A single turn carries every row of the set below to another of its rows. Some are shown first; where does it send the rows asked next?
K874: [ 1.05  1.10 -2.07 -0.92  2.50  2.11 -2.71  0.84 -1.68  2.18 -2.10 -0.43
  0.62 -1.89  3.38]
K950: [ 1.87 -0.49 -1.83 -2.93 -1.85 -0.07 -1.53  0.05 -0.56  0.22  0.72 -0.95
 -1.77 -0.12  2.29]
K521: [-1.21  1.17 -1.14  2.40 -0.68  0.37 -1.76 -3.86 -1.53  3.33 -0.79  1.99
 -0.96 -0.66  1.57]
K25: [ 0.28 -1.15 -1.03  0.12  0.90  1.78 -2.87  0.69 -0.77  1.07 -3.47 -2.17
  0.26 -3.80  2.40]
K249: [-4.40  0.12  0.66  1.30  0.46 -0.56 -2.55 -1.59 -3.64 -0.38 -1.09 -0.99
  1.83 -2.44  2.46]
K391: [-2.70  1.56 -1.61  2.32 -0.25 -0.72 -1.98 -3.29 -1.57  3.45 -0.87  0.59
 -1.80 -1.12  1.26]
K816: [-3.55  0.63 -1.26  3.01  0.40  0.03 -1.57 -3.22 -1.34  2.38 -1.14 -0.32
 -1.58 -2.01  0.42]
K809: [ 0.07  0.45  1.95 -1.13  1.46  3.42 -1.76 -2.79  0.04  1.81  0.98 -0.43
  0.45  1.05  2.05]
K605: [-2.28  0.33 -1.73 -2.89  0.99  1.23 -0.87  0.43 -0.93 -1.64  0.58 -3.13
 -1.25 -1.84  0.88]
K412: [-1.15 -0.44 -2.66  1.48 -0.95 -1.00 -0.81 -2.77 -3.10  0.87  1.04  1.42
 -2.19 -1.10  0.90]
K334: [-3.75  2.56  1.92 -2.83 -0.71  1.49 -2.08 -2.27 -0.32  1.70 -0.89 -2.55
 -0.43  0.08  1.64]
K833: [-1.05  1.81 -1.77 -1.83  0.25  0.68 -3.03  1.07 -1.64  2.00 -3.72 -1.90
 -0.04 -2.85  3.17]
K606: [-1.20 -0.30  0.37 -4.20 -0.15  3.18 -1.52 -0.98  0.64 -1.40 -1.10 -1.79
  1.08 -0.74  2.18]
K539: [-3.05  0.51 -2.72  0.99 -0.01 -0.79 -0.61 -2.51 -3.46  0.31  0.92  0.58
 -2.04 -1.59  0.44]
K776: [-1.78  0.39 -1.27  0.20 -2.18  1.07 -0.72 -3.73 -3.60 -0.10 -0.12  2.90
 -0.19 -1.72  0.93]
K302: [-1.61  0.52 -0.33  2.31 -1.73  1.15 -1.86 -4.40 -1.33  2.59 -1.69  2.08
 -0.34 -1.70  1.24]
K573: [-3.39  1.39 -0.13  1.90 -1.15  1.77 -1.69 -4.27 -1.67  1.89 -1.97  1.57
  0.10 -2.26  0.87]
K420: [ 1.42 -0.84 -0.50 -3.70 -0.85  1.48 -1.94 -0.61  1.04  0.38 -0.19 -1.09
 -0.17  0.74  3.09]
K970: [-0.99 -0.20  0.96  1.05 -0.97  0.20 -2.82 -2.36 -3.75  0.76 -0.71  1.94
  2.76 -1.00  3.77]
K668: [-0.43  1.66 -1.10 -2.13 -0.75  1.54 -3.05  0.57 -1.64  1.79 -4.11 -0.83
  0.70 -2.98  3.40]
K132: [-1.92  2.47  1.57 -2.94 -1.61  0.60 -2.34 -2.21 -0.21  2.67 -0.58 -1.70
 -0.85  1.11  2.41]
K514: [ 0.12 -0.25 -2.40 -2.42  0.69  0.03 -1.00  0.69 -0.67 -0.35  1.44 -2.54
 -2.18 -0.54  1.62]
K935: [-0.78  0.06  0.08  1.07 -1.55 -2.03 -3.10 -1.60 -3.43  1.81 -0.50  0.99
  1.15 -0.45  4.09]
K362: [-4.02 -0.12 -1.72  1.01 -0.75  0.04 -0.62 -2.96 -3.21 -0.73 -0.10  0.30
 -1.36 -2.76 -0.04]
K121: [ 1.71  0.02 -0.67 -3.86 -2.71  1.97 -1.41 -0.85 -0.85 -0.50  0.07  0.55
 -0.08 -0.60  2.45]
K449: [-1.30 -0.97 -0.59  2.22  0.26 -2.61 -2.86 -1.06 -3.08  1.62  0.11 -0.55
  0.16 -0.73  3.34]
K644: [-0.98 -0.18 -1.83  0.66 -2.79 -0.64 -0.97 -3.24 -3.14  0.69  0.01  2.30
 -1.50 -1.39  1.26]
K533: [-1.09  0.65  1.38 -0.69  2.82  2.67 -1.64 -2.22  0.10  1.71  1.41 -1.91
 -0.41  0.92  1.46]
K120: [-1.23 -1.56  2.91 -0.36 -1.48  1.96 -2.21 -2.81  1.20  1.00 -1.20 -2.67
 -0.64 -1.06  1.13]
K53: [ 0.14 -0.41  0.14 -3.29 -1.54  3.74 -1.12 -1.16 -0.91 -2.08 -0.27  0.05
  0.88 -1.81  1.55]
K956: [ 0.43 -0.74  0.30 -4.10 -1.57  2.65 -1.79 -1.13  0.84 -0.59 -1.10 -1.02
  0.80 -0.23  2.80]
K553: [-2.76 -0.59 -1.16  1.06 -1.10  1.51 -0.49 -3.59 -3.29 -0.96 -0.12  1.72
 -0.29 -2.73  0.15]
K161: [-3.86  1.16 -0.70  2.51  0.79  1.65 -1.49 -3.81 -1.66  1.80 -1.28  0.67
 -0.37 -2.32  0.40]
K260: [ 0.33  1.06 -1.24 -1.01  2.36  3.30 -2.58  0.42 -1.77  1.32 -2.54 -0.30
  1.46 -2.65  2.95]
K315: [-0.52 -1.55  1.93 -0.13 -1.01  0.38 -2.25 -2.09  1.38  1.96 -0.40 -3.39
 -1.96 -0.16  1.52]
K171: [-2.56 -1.11  1.39  1.63 -0.61  0.65 -2.60 -2.36 -3.32 -0.54 -1.34  0.46
  2.73 -2.42  2.69]
K746: [-3.18  0.06 -0.48  1.97  1.94 -1.56 -2.42 -1.01 -3.63  0.69  0.24 -1.10
  0.93 -1.28  2.74]
K987: [-1.90 -0.48 -0.27 -3.03 -0.39  2.91 -0.90 -0.49 -0.79 -2.68 -0.43 -2.09
  0.01 -2.74  0.70]
K532: [ 0.29 -0.12 -1.35 -3.67  0.22  0.41 -1.79  0.10  0.77  0.62  0.21 -2.33
 -0.97  0.88  2.87]
K685: [-1.79 -0.81 -0.34 -3.35  1.26  2.48 -1.35 -0.41  0.85 -1.35 -0.57 -3.15
  0.19 -0.93  1.74]
K358: [ 1.62 -1.11 -1.00 -0.06 -0.07  1.50 -3.01  0.60 -0.56  1.83 -3.40 -1.19
  0.12 -3.25  2.99]
K711: [-1.21 -0.56 -1.11 -3.34  0.91  0.79 -1.57  0.17  1.00 -0.32 -0.24 -3.67
 -0.98 -0.32  2.11]

K816 moves to K161
K249 moves to K171
Now find these:
K532 moves to K711
K987 moves to K53
K874 moves to K833
K120 moves to K809
K362 moves to K553

